A state moves one step at a time under one of 8 hidden systems, and each row is a state written as 18 numbers. Each run below is a few steps of one system.
j725, path 1:
[[ -7  48 -47  65  15 -27  25  -2  17   4   2  43  53   5   4  -1  -6  20]
 [-31   0  64 -38 -28  38  24 -17  10  22  21 -25  26   3  31  19  28 -45]
 [ 17 -58 -47  48  -6  -6  -4   6  -3 -34  34  10 -63  14  19 -30  26  15]
 [  9  42  62 -34  29 -38 -35 -32  20 -25 -28  37 -12 -20 -26  21 -26 -19]
 [ 19 -41 -73  -1 -36  -7  39  -1   3  35 -12   0  47 -29   6  41   8  45]
 [ -4  38  37  16  63   9  -3   4  29  24  39   3  26  51  44 -33 -13 -46]
 [-43 -40   1  -8 -87  23  -5 -36 -43 -33  24   4 -35 -47  10  -5  -9   1]
 [ 73  54  -4  28  49 -41  -4  32  42 -16   2  17 -40  -5 -13  15  56   9]
 [ -9 -54   9 -60 -33 -10  33 -37   0  20 -61  20  31  22  -4  15 -67 -32]]
j489, path 2:
[[  4   2  16   4  23   5 -26  -4   8 -20   9 -11 -14  -9  14  -3  13  36]
 [ 29 -18 -26  12   8   1  17  22  -2  -3  -3  12 -15  21   2 -15 -13 -15]
 [-18  33  -5   7   2  -1   7  11  -7  19 -13   0  37  -2 -29  12   4  -3]
 [ -2 -26  13 -23 -15  19  -9  -4  -1   4  19 -25 -10 -18  15  12  28  10]
 [-15 -11   7   7   4   1  -4  -9  -9 -16  -1  14 -20  28   5 -32 -32 -24]
 [ 16  27   1  -7   6 -20   1   5   5  -7 -42   5   3 -10 -30  17  -4  23]
 [  0 -33 -33  13  10   3 -15   2  -1  13  35  -3   9 -19  10  10  21  20]
 [  4   7  24 -19  12  18   9  12  -5  18   3   2   8  19   7 -12 -26 -50]
 [-16  42   4   0 -40  -6  -1  -5 -12  -9 -20 -16 -20 -19 -15  -5  -1  26]]
j725, path 3:
[[-22   1  30 -13  12 -35 -34 -49  23 -10   6   9 -13   6   8  -5  -3   4]
 [ 13 -22 -36 -13 -13 -24 -11 -11   2  28  16   2   2 -40  -9  30  14  10]
 [ 35  13  -2  -5  36   1   5  14  14  25  15  18  12   6  22  -5 -27 -33]
 [-22   2  -2  11 -43  18  17 -18 -18 -17   8  21  10 -20  24 -10 -33  -5]
 [ 17  38  12  23  -5  -8  15   6  23 -16  15   1 -20  -5  12   9  54   1]
 [  7 -43   9 -28 -18 -20  16 -19  11  -1 -24   7 -23  26  -3   7  -3 -29]
 [-13  -8 -25  34  33 -19 -16 -10   5 -11  13  43  30  -9  -9  12   0  16]
 [  7   3  35 -39   0  27   1  -9  12  19  14 -17  22 -24  35  25   3   0]
 [ 12 -17 -40  25 -15 -14   5  -6   2  -1  23  -4 -37  12  34 -34  -9  11]]
j489, path 4, 9 rows:
[[ 31 -33  -8   3  26  32  11  52 -17 -11  -4  13  12 -12 -35  34  31 -14]
 [-43 -25 -14  -6 -25  45   4  12 -46  22   5 -14  37  -6 -12  -6 -29 -11]
 [-25  -2  48 -51   3   7 -27 -14  -2  12 -27 -52 -13  18  -8  -9  -7  13]
 [  7 -23 -28  10  -1 -41 -34  -8 -11 -17  -1   0 -68   5 -25 -26  -3   9]
 [ 22   5  -9  16  67  -2 -25  33  -6 -10  -9  40  22  -7 -41  19  -9  -9]
 [ 17  -6 -31 -17 -21  44  10  37 -32  35  12 -26  22 -45   1  16  -8  10]
 [-51   5  34  -8  11  32 -24   0 -14  18  19 -51  -1  36  16 -40  -4  -7]
 [ 19  -2  18 -19 -18 -21  -2   8  -3 -32 -43 -13 -74  21 -33 -14  12  -8]
 [-16 -21 -40  45  33 -18 -31   5 -16 -31  -1  42  13 -14 -48   9   9  27]]
j883, path 5, 9 rows:
[[ 41 -37  16 -20  26  -4 -33 -10  16 -28  19   6 -47 -26  31   7   4  24]
 [ 22  19  -2   9   9  -1  11  22 -10 -18 -28  11 -38  39  -1 -49 -56 -23]
 [-31  20 -33   9  20 -16 -34  13 -26  23 -19  -9  29  -9 -62   1 -11  20]
 [ 13  -9  35 -39  24  35 -14  23   7  28  18 -48   9  -8   7  24  42  -2]
 [ 25   8 -16  34 -15   0   1  12  -1 -23  47   5 -66  -4  29 -29  27 -18]
 [  3  20  19  -4   8 -39 -25 -20  -1 -46 -49  30 -30  -7 -41   0 -30  17]
 [ 11 -56 -26 -34  22  19  -4  29 -24  38 -26 -27  16  23 -25  -5 -35  -2]
 [-39  37  11  33  34  17 -24  17  -7  22  55 -24  13  19   3 -29  30 -22]
 [ 23  37  20 -22 -39   2 -17  -3  -8 -18  12  -4 -40 -76  -5  27  21  16]]
j62, path 6 (9 x 18):
[[ -6 -38   7  24   9  39  17  21 -21 -59 -29  23   6  17  -9  -1  -5  18]
 [  5 -35  38 -11  30  -6  -1 -20  32 -31 -22  23  16  14   2  30  23   9]
 [ -1 -49 -23  -7  -8 -28 -14 -43   8   0   8  28   5 -20  13  14 -17  15]
 [-12  36   6   6 -20 -21  18 -36  21  10   8  23  22  -1  32  -2 -23 -12]
 [ -2  30   4   1 -48  -4   3  -9 -15 -27 -11   8 -35 -29  -5  -6 -13   8]
 [ 30  24  -9  35  12   1  26  21  11 -31 -14  21  -7  12  11  -9  -1  16]
 [ 21 -16  12 -24   5   4   7  11  -7 -16 -42  22   5  -8 -29  24 -19 -11]
 [-19 -27 -15  21  -1  12  10 -10   2 -10   1  18  42  -7  15  18   6  29]
 [ -1 -11  38 -25 -23  -2  14 -28  16 -13  -2   6 -14   6  28   5   0 -19]]
j62, path 7, 9 rows:
[[ 45  15 -36  26  -3 -32  31  23  26   4 -10  -6 -25  17  -4   3  44   8]
 [ 23 -17 -12 -11   5  15   9  28 -26  10  -2  34   7 -13 -31  11 -28 -58]
 [-34  11  24  11  15  45 -10   3 -12  -8  13  -4  50 -21  11  11  -2  26]
 [  8 -27  26 -30 -17   5   1 -15  17 -10 -10 -38 -37  15  32  -9  13  24]
 [-14 -16 -33  27  14 -44 -10 -13   4  -1  -5  20 -14  40 -23 -26 -11 -15]
 [ 11  42  10  -9   6 -17  -8   0  10  21   9  15  21 -38 -22  39  23 -17]
 [ 18 -19 -27  -2 -25  37   9  14 -21   7  23 -12  -7 -32  37 -10 -25  19]
 [-26  24  34   4   5  12  17   1   0 -10 -27  -8   7  52   3 -31 -20 -19]
 [ -9 -10  -1   6  -4 -19 -27  -1  -5 -25 -12  -3 -26 -18 -46  20  44  24]]
j950, path 8, 9 rows:
[[  2 -26  20 -36 -56   0  13 -28  -2   7  31  18 -28 -31  11  22  13 -70]
 [-35  27  16  32 -11 -23  -3 -60  32 -22  33  33  17  -7  58  -8  -4  16]
 [ 19  59  20 -37   0 -51  -2 -24  28  18 -56  -6  -6  10  -8  -6 -45   7]
 [ 29 -41 -68  17 -13 -54  34  -4  15  17 -18  34  -1  20 -23  16   9 -18]
 [  1   7  38 -25  -8  12  23  -6  12  28  33  23  32 -14   8  37  25 -79]
 [-41  12  11   4 -73 -21   1 -62   8 -22  13   3 -18 -30  31  -2   6  28]
 [ 29  32  13  -9  47 -45  -7 -25  54  18 -11   3  -3  36  43 -23 -33  10]
 [ -5  -2 -39  -9 -21 -51   5  -6 -17  21 -39  33   1   5 -71   9 -29 -39]
 [ 38 -15  -8   8  -4   2  41   2  34  10  29  30  36 -30  24  60  60 -13]]
j10, path 9, 9 rows:
[[ -1  49  21 -46  -3 -12 -13  -2   0  40 -20  -2  46 -54 -36  53  -5  -3]
 [ 37 -34 -44  13   0  31  31  46  -3  42  47 -15   1   0  24   7  39 -30]
 [-16  51  42  17 -48   1  33 -17   4 -40  -7  12 -38  26  32 -40 -16 -35]
 [-27   5 -45  38 -11 -15 -17 -18 -16 -22  -8  31  33 -50 -27  22  -3  67]
 [ 62 -43  27 -10  67  17  13  33  32 -23 -19   8   1  25   5  32  34   0]
 [-59 -24  16 -37 -53   5  30 -29 -19  32 -24 -13  26  41  -7 -13 -34 -52]
 [-23  64   0  28  19   0 -33 -12  16  28  62 -18  35 -43  34   5  33  40]
 [ 65 -60  -9 -12 -28 -10  12   0   8 -42   8  29 -77 -31  13  20  23 -17]
 [-15  36 -20  26  15 -38  31  -9   8   9 -50  48  46  56 -26 -22 -60 -27]]
j791, path 10, 9 rows:
[[ 25  11  21 -35 -11  24  16   9   3   5 -25 -11  20 -33   6  33  -6  20]
 [ -7 -30 -43  30  -9   8  16  13  -1  19  31  -9   3  18  10  -9  35  -6]
 [-20  19  55 -13   1  15  -9 -13  -1 -20   4   7 -14  12  17 -21 -26 -32]
 [ -7 -12 -30  10 -13 -42 -21 -27   4 -11 -10   8 -19 -19 -21  12  15  42]
 [ 42   6   8 -19  47   4  12  25  22  23 -15   1  22  21   6   9 -14 -18]
 [-17 -19 -24   9 -47  34  13   5 -36  -5  17   7  10 -39   8   4 -14   4]
 [-24  38  25  10  25 -19 -19  -5  22  16  28 -22  -6  26  -1 -11  43 -17]
 [ 19 -35   6 -31 -34  -6   8 -10  -9 -28 -42   5 -46   4  -7  -5 -31  -1]
 [-11  18 -30  41  38 -22   5  -3  15   8  -1  38  59   6 -11  14   0  14]]
j791, path 11, 9 rows:
[[-28 -12 -19   5   5 -33 -14 -21   6  19   0   0  16  14 -23   7  15   5]
 [ 21  12  24 -29  -9   3  23  -6  14  10 -20  -2   6   0  20   7 -20 -10]
 [  1 -19 -35  29 -17  -8  11  -9  -1  -4  22  22   4 -15   7   7  15   3]
 [  1  10  41 -20  25   9 -15  -2   8   6  15   0   3   2   8   6   3 -30]
 [-17 -34 -25 -12 -34 -15  -7 -19 -14   5  -7  -6 -12 -11 -14   4  -3  11]
 [  1  31  10   1  24 -18  10  -5  25  23  -5   6  25  23   4   2   0 -19]
 [ 17 -18  -2 -12 -37  12  16  -5  -8 -18  -1  12 -13 -33  14  15  -2   5]
 [-15  -6  -7  20  34 -14 -14   1  10  18  27   9  19  19  -6   1  26 -19]
 [ -2  -8  32 -42 -25  14  -3 -13 -12  -4 -15 -11 -13 -15   7   3 -28  -8]]
j892, path 12 (9 x 18):
[[-46 -21 -14  11  50  26 -37  19 -26  33  21 -12  64  -4 -39  14  11   9]
 [-36 -19  -6 -17  -8  15 -43 -23 -35   1  -4 -14   1 -21   7 -30 -75  37]
 [ 11  28  -3  20 -16 -38  -4 -35  24 -20  12   8 -49   9  50 -41 -25  15]
 [ 41  18  18 -16   4 -34   7   5  24   8   6  12 -42   9 -16  12  33 -61]
 [ 15   9 -24  15  -2  22  23  45 -26  10   2  24  31 -28 -42  33  21 -30]
 [ -5 -24   0 -10   4  51  23  21 -19   2 -33 -15  42  15  13  -6 -41  29]
 [-43 -20  18   6 -34  -7   5 -47  13 -27  -5 -16 -13  22  32 -17  11  38]
 [  4  30  31  -3  38 -31 -35 -16  36   7  30  -6 -18  -1  10   8  42  -5]
 [ 20 -19 -40  -7  15 -22 -26  15 -17  27  14  22   0 -34 -46  25   0 -27]]
j883, path 13 (9 x 18):
[[ -3 -13  10   4   0 -15  -9 -29   8 -24  10  41 -10  -9  13   1 -17 -14]
 [  1  -6  -3  -9   0  14   9  -1 -12  -3 -22  13  19  -3   8  -7 -53   7]
 [-16  16 -14  12   8   4   6   5   2  30   4 -19  34  13  10  -6  -2  17]
 [  5  32  10  -2 -19  -4  13   2  12  14  10  -7   4 -17   4  21  34  -8]
 [ 25 -25 -10   8  -4 -13  12  -7  17 -22  -1  23 -15  -6  10  14  18   8]
 [-11 -11   9   6   2   3  14  -1  -3 -22 -26  20   4  30  -6 -12 -24 -12]
 [-35  -6 -16   4 -12   9  -4  -4 -20  20   3 -10  28  -7 -12   1 -10   8]
 [ -7   8  19 -15   2   3  -6 -16  18  18  22 -18  11  -8  28   9  20   3]
 [ 29   9 -11   6 -22 -10  20  -3  11  -6  10  19 -22 -12  22  -2  -1 -13]]
j892, path 14, 9 rows:
[[-20  21  62 -11  -1  15  14  21  -1 -27 -37  -5   6  19 -51  29  57 -30]
 [ 13 -10 -20  -5   8  32  -6  18  -6  17  14 -20  45 -61   7  47  30  63]
 [-23 -57 -38  13  42 -10 -24  -6  -1  16 -12 -16  10  57   2 -37 -32  33]
 [-51  49  34 -10 -41 -24 -30 -34 -18 -14  -6 -20 -46  -3 -23 -30  -7  -7]
 [ 69  31  -9   1  11   2  -6  19  19  10  48  -3 -31 -50  45   8  17   5]
 [ 27 -61 -39  11  24 -17  15  30  -8  -6 -28  31 -14  43 -44   0  -4 -36]
 [-40  68  30   5 -36  24  21  17 -29 -15 -46 -12  27  -6 -40   1  -4   9]
 [ 33 -29  -6 -24 -10  33  12  -3  19  21  24 -47   1 -23  75   7  11  52]
 [-30 -54 -11  37  38 -36 -23 -17  13 -27  11  18 -27  66 -19 -24  35 -14]]
j10, path 15:
[[ 55  29 -21   4  35   5  14  46  20  32   1 -23  15  -8   5  18  28  22]
 [-10 -19  10  -6 -53  13  34  11 -19 -13 -12 -15 -42  31 -15 -15  23 -42]
 [-53  36 -10  52  16  -7 -21 -17  -6 -14  22  18  28   4   3 -27 -13  22]
 [ 35 -30  25 -27  19  21 -22   5   3 -39  -6   7 -19 -44   2  34   8  33]
 [  5 -42 -31 -11   4 -21  26  -8  12  34 -24   1  14  58   6 -16 -28 -23]
 [-32  76  45 -18  -7   0 -15  -3   1  21   0 -27  17 -17 -14   9  17  -7]
 [ 16 -52 -51  23 -14  11  -9  13 -19  -1  54   6 -23 -33  11   3  27   5]
 [ 26  33  33   9  19 -18  16  -6  25 -36 -30  30 -26  39  22 -29 -40 -22]
 [-32   3 -22 -16 -29   2  -7  -2 -33  16 -37  -7  41 -39 -50  29 -18  33]]
j950, path 16, 9 rows:
[[-52 -41 -28  -2 -48  -4 -15 -34 -34   0   2  14  26 -44 -32  29  -2  18]
 [ 51  21  13 -15  28  15   1   1  35  27  35 -18  13 -27  72   9  -1  23]
 [-23  20 -21   2 -39 -19 -16 -10 -37  -1  -6   6 -48   5 -22 -51 -62 -29]
 [ 30  40 -14  52  51 -26  10  22  35 -13   3  34  28   6 -12  25  52  17]
 [ 13 -27  43 -61 -49  26  30   5 -20 -13 -46  -8 -27  -1 -18  15 -18 -43]
 [-45 -35 -35  58  -1   4  16 -27  17   2  43  11  42  28  47 -12  27  27]
 [ -6  64  63 -64  13  -7 -39  -5   6  42 -14 -48 -10 -13 -16   2 -15 -16]
 [ 18 -60 -79  39 -13 -47 -11 -17  -3 -31  -6  31 -41  -6 -12  -7  -1  47]
 [ 34  24  44 -22  62  37  12  36  10  27  11  28  52   3  10  20 -26 -70]]

Which system made each run below?
path 17 (2 x 18):
[[ -2 -14  -6  -9  -7   2  -1  15 -16   9  -1   2   2 -12 -39  23  23 -26]
 [-28  -6  19 -11 -11   5  15  -3   1  10 -14 -11  22  21 -11   9  14 -16]]
	j791
path 18 (2 x 18):
[[-63   7   7  14 -72 -22  12 -41  -9 -29 -20  10   4 -12 -31  16  37  14]
 [ 30  40  24 -14  59  17 -15  15  34  41  35 -31  32 -10  52   5   7  19]]
	j892
path 19, 2 rows:
[[ -5  17  -3  -5  28  -4  24  33  12  48 -19 -19  53  38 -42  28  48 -30]
 [-36 -76   5   1  14  63  -4  17 -38  -9  15 -11  18  34  14 -25 -26 -14]]
	j725
path 20 (2 x 18):
[[ 43  -7  -6 -27  15 -11  32  -5  28  35 -13  33  48  -7  16  37 -25 -30]
 [  0   8 -20  55  18  30  38  27   2 -14  14  35  52   9  20   2   4   1]]
	j883
path 21 (2 x 18):
[[ 25 -15 -16  20  43  -2   0  -3  18 -21  -9  37  30  -9  21  13 -23  36]
 [ 23   7 -33 -13  -7   0  31  10  10  58   6 -15  33  -1  23   7 -11  -9]]
	j489
path 22, 2 rows:
[[-23 -13  37  11   3  35   1   7 -16 -41   8  33  21 -17 -18  28  23 -23]
 [ 17  -3   6 -14  31   5  -7 -11  16  -4 -22  16  46 -24  10  31 -24  47]]
	j892
path 23 (2 x 18):
[[ -7  17  10 -11 -31  -1  26 -12   4  -8 -36  -9   7   3   3   3 -11  20]
 [-14  -6 -17  19   6 -10  -2   1  10   9   8  -8  20   3 -11  16  44  20]]
	j10
path 24:
[[ -4 -13  43 -22 -20   1   9 -24  17 -21 -10  -3 -17   8  16  11  19  -6]
 [-25  -9 -32  13  -3 -33  -4 -29   6  24  12  23  30  -2  -7   7  -7  -3]]
	j10
path 25 (2 x 18):
[[-20  -9 -23  14 -12  40  23  17 -14  24  14 -39  29  18  39 -28 -15  26]
 [-30 -41  42 -10  -4   7 -21 -29   3 -39  10 -14 -45  30  24 -26   8  -2]]
	j892
path 26:
[[-18  -1  17   5  -8  -9   2 -36  23  -5  27  10  -2   3  39  -6   9  -5]
 [ 24  21  13   1 -11 -21  25 -17  24 -17 -16  28 -11   6  21  -1 -16 -12]]
	j489
path 27 (2 x 18):
[[-11   3  88 -42   1  23  -1 -29  13 -24  -6   7  -4  10  37  -1 -26 -34]
 [-17 -46 -60  19 -23 -55 -21 -45   9   4  11  14  -4 -19  -7  12  18  48]]
	j791
path 28, 2 rows:
[[ 16 -45  -1  12   2  35  21  20   1 -11  38  13   2  -4  26  17  38 -25]
 [-19  14  24   5 -29  -5  28 -35  14 -19 -10  30   9  22  39 -17 -37 -18]]
	j10
path 29 (2 x 18):
[[  6  12   2  25  -4  26   9  20 -17 -22  26  24  -8 -17   3  -3   1 -27]
 [-12  34  29  14 -11  17  14   3   1 -32 -12  -2  -3   2   9 -10   6  15]]
	j950
path 30 (2 x 18):
[[ 18 -11  -7  15   4  17   7  23  -4 -13  18  18  12 -37 -13  39  46   0]
 [  6 -26  12  10  -1  17  38   0   7 -18  -5  27   7  37  28 -11 -17 -35]]
	j10
path 31:
[[ 61 -35 -33 -11 -40  -6  37  12  16   0  -9 -14 -35 -22  19  28  38  25]
 [-58   0  -9  46  28  -5  -5 -17  -1  13  36  33  51  37   6 -21 -10 -35]]
	j489
path 32 (2 x 18):
[[-15  -5 -23  29  26  -8   2 -11  24   1 -13   1  50   7  12  14  15  68]
 [ 27 -37 -14 -30  -6  -5  26  -1  22  51  22 -12   3  14  24  15  17 -43]]
	j489
path 33 (2 x 18):
[[-49  -6 -28  -2  27 -12 -54  -5 -31  39  14  -5  27  -5 -47 -11 -30  -4]
 [  1  44  14 -14  -9   8   8   6  24  47  27 -53  19 -14  30  17  54  16]]
	j62
path 34:
[[  1  24  16   0   8  20  15  26  -6  10  -1 -16  -7  35   4 -29 -17 -32]
 [-18  -1   4   2  14   3 -31  18 -21  -9 -12 -16 -10  -5 -48   5  22  11]]
	j62
path 35 (2 x 18):
[[ 31 -13  11 -35  -9 -10  14  13  19  24 -20 -47 -36  31   4  -1  31  -4]
 [-15 -22 -25  34 -14   1  32  -5 -13 -24 -14  49  13  27   4 -20 -40 -19]]
	j791
